In the data rows, 128 means zero.
Some points, one per row:
[141, 116, 116, 140, 78, 116, 92, 165, 153, 91, 128, 153]
[128, 140, 141, 189, 115, 141, 153, 128, 165, 103, 78, 202]
[42, 103, 165, 140, 152, 128, 190, 66, 165, 66, 177, 92]
[153, 128, 116, 140, 189, 141, 153, 91, 66, 189, 103, 141]
[104, 42, 116, 189, 165, 116, 178, 103, 177, 115, 165, 116]
[141, 153, 79, 79, 103, 128, 92, 128, 91, 128, 103, 79]
[165, 177, 67, 140, 152, 104, 141, 116, 79, 177, 78, 165]
[141, 128, 128, 128, 103, 153, 104, 128, 91, 152, 115, 79]
[104, 140, 91, 115, 128, 141, 104, 116, 128, 128, 128, 104]
[116, 116, 67, 91, 91, 55, 104, 140, 140, 115, 140, 129]
[153, 140, 128, 79, 103, 116, 79, 140, 79, 165, 103, 104]
[116, 177, 104, 152, 140, 104, 165, 103, 140, 115, 115, 165]
[91, 91, 153, 128, 91, 92, 128, 153, 202, 66, 177, 141]
[153, 153, 128, 103, 91, 153, 79, 189, 116, 115, 91, 129]
[153, 140, 104, 128, 152, 128, 153, 79, 66, 189, 91, 153]
[165, 140, 42, 91, 78, 79, 67, 177, 116, 140, 115, 165]
[128, 66, 141, 140, 177, 104, 202, 29, 165, 128, 189, 153]
[165, 177, 128, 189, 128, 178, 141, 128, 116, 152, 54, 227]
[202, 165, 190, 91, 91, 153, 67, 189, 103, 115, 103, 190]
[79, 54, 116, 115, 91, 67, 141, 91, 177, 91, 214, 79]
[141, 140, 128, 115, 140, 92, 165, 103, 91, 140, 115, 141]
[128, 128, 141, 165, 165, 153, 165, 91, 79, 152, 91, 92]
[165, 165, 128, 189, 165, 165, 141, 153, 79, 189, 54, 116]
[79, 116, 116, 115, 128, 128, 141, 79, 177, 78, 177, 104]
[165, 177, 116, 103, 91, 165, 79, 153, 91, 140, 91, 116]
[178, 103, 116, 66, 91, 79, 79, 140, 91, 165, 103, 165]
[165, 140, 91, 128, 177, 153, 165, 140, 54, 177, 115, 55]
Here are 10 more points, each followed by its number:
[153, 140, 153, 66, 115, 141, 79, 128, 79, 152, 103, 129] 0
[153, 165, 190, 140, 128, 153, 141, 202, 128, 91, 115, 165] 1
[116, 140, 202, 115, 140, 153, 153, 128, 140, 91, 140, 141] 2
[104, 103, 128, 103, 103, 128, 116, 103, 128, 103, 152, 92] 3
[190, 165, 116, 177, 128, 153, 128, 165, 91, 152, 54, 178] 4
[178, 202, 79, 103, 91, 104, 79, 165, 103, 152, 78, 165] 5
[178, 165, 54, 115, 103, 104, 79, 153, 91, 165, 103, 141] 6
[214, 165, 165, 79, 66, 92, 67, 165, 103, 128, 103, 215] 7
[91, 66, 128, 177, 177, 153, 104, 128, 165, 152, 177, 42] 8
[153, 153, 116, 115, 78, 116, 92, 189, 116, 140, 103, 129] 9
Which of these numbered points is nearest to each point below, ignoring the 2 directions in which the first points spread most? Its number follows each.
[91, 116, 190, 66, 115, 128, 128, 116, 177, 54, 202, 141] > 2
[67, 140, 104, 103, 115, 153, 128, 103, 128, 128, 152, 92] > 3
[141, 177, 116, 202, 115, 165, 141, 140, 128, 152, 42, 190] > 4
[165, 140, 214, 255, 214, 255, 128, 226, 116, 177, 91, 165] > 1
[153, 128, 153, 255, 238, 239, 141, 140, 66, 251, 78, 55] > 8
[128, 91, 202, 214, 251, 227, 178, 153, 140, 165, 165, 116] > 1
[165, 116, 91, 189, 189, 190, 92, 165, 79, 214, 115, 67] > 8
[104, 103, 178, 66, 103, 116, 116, 103, 140, 115, 165, 104] > 0
[153, 140, 116, 128, 115, 153, 92, 128, 79, 177, 103, 79] > 3
[91, 116, 104, 103, 91, 42, 116, 116, 202, 66, 177, 141] > 5
[190, 153, 165, 91, 66, 128, 92, 165, 128, 115, 103, 165] > 7
[116, 91, 153, 202, 202, 153, 178, 91, 116, 189, 128, 55] > 8
[116, 116, 128, 165, 78, 153, 79, 153, 177, 115, 103, 190] > 4
[91, 91, 227, 66, 78, 92, 116, 153, 202, 42, 189, 141] > 2
[165, 116, 178, 66, 66, 104, 116, 177, 153, 66, 128, 153] > 2
[141, 153, 141, 214, 189, 215, 165, 153, 91, 202, 91, 79] > 8
[178, 128, 116, 165, 115, 178, 67, 189, 116, 128, 91, 165] > 4
[91, 66, 128, 115, 78, 55, 128, 128, 202, 78, 189, 116] > 9
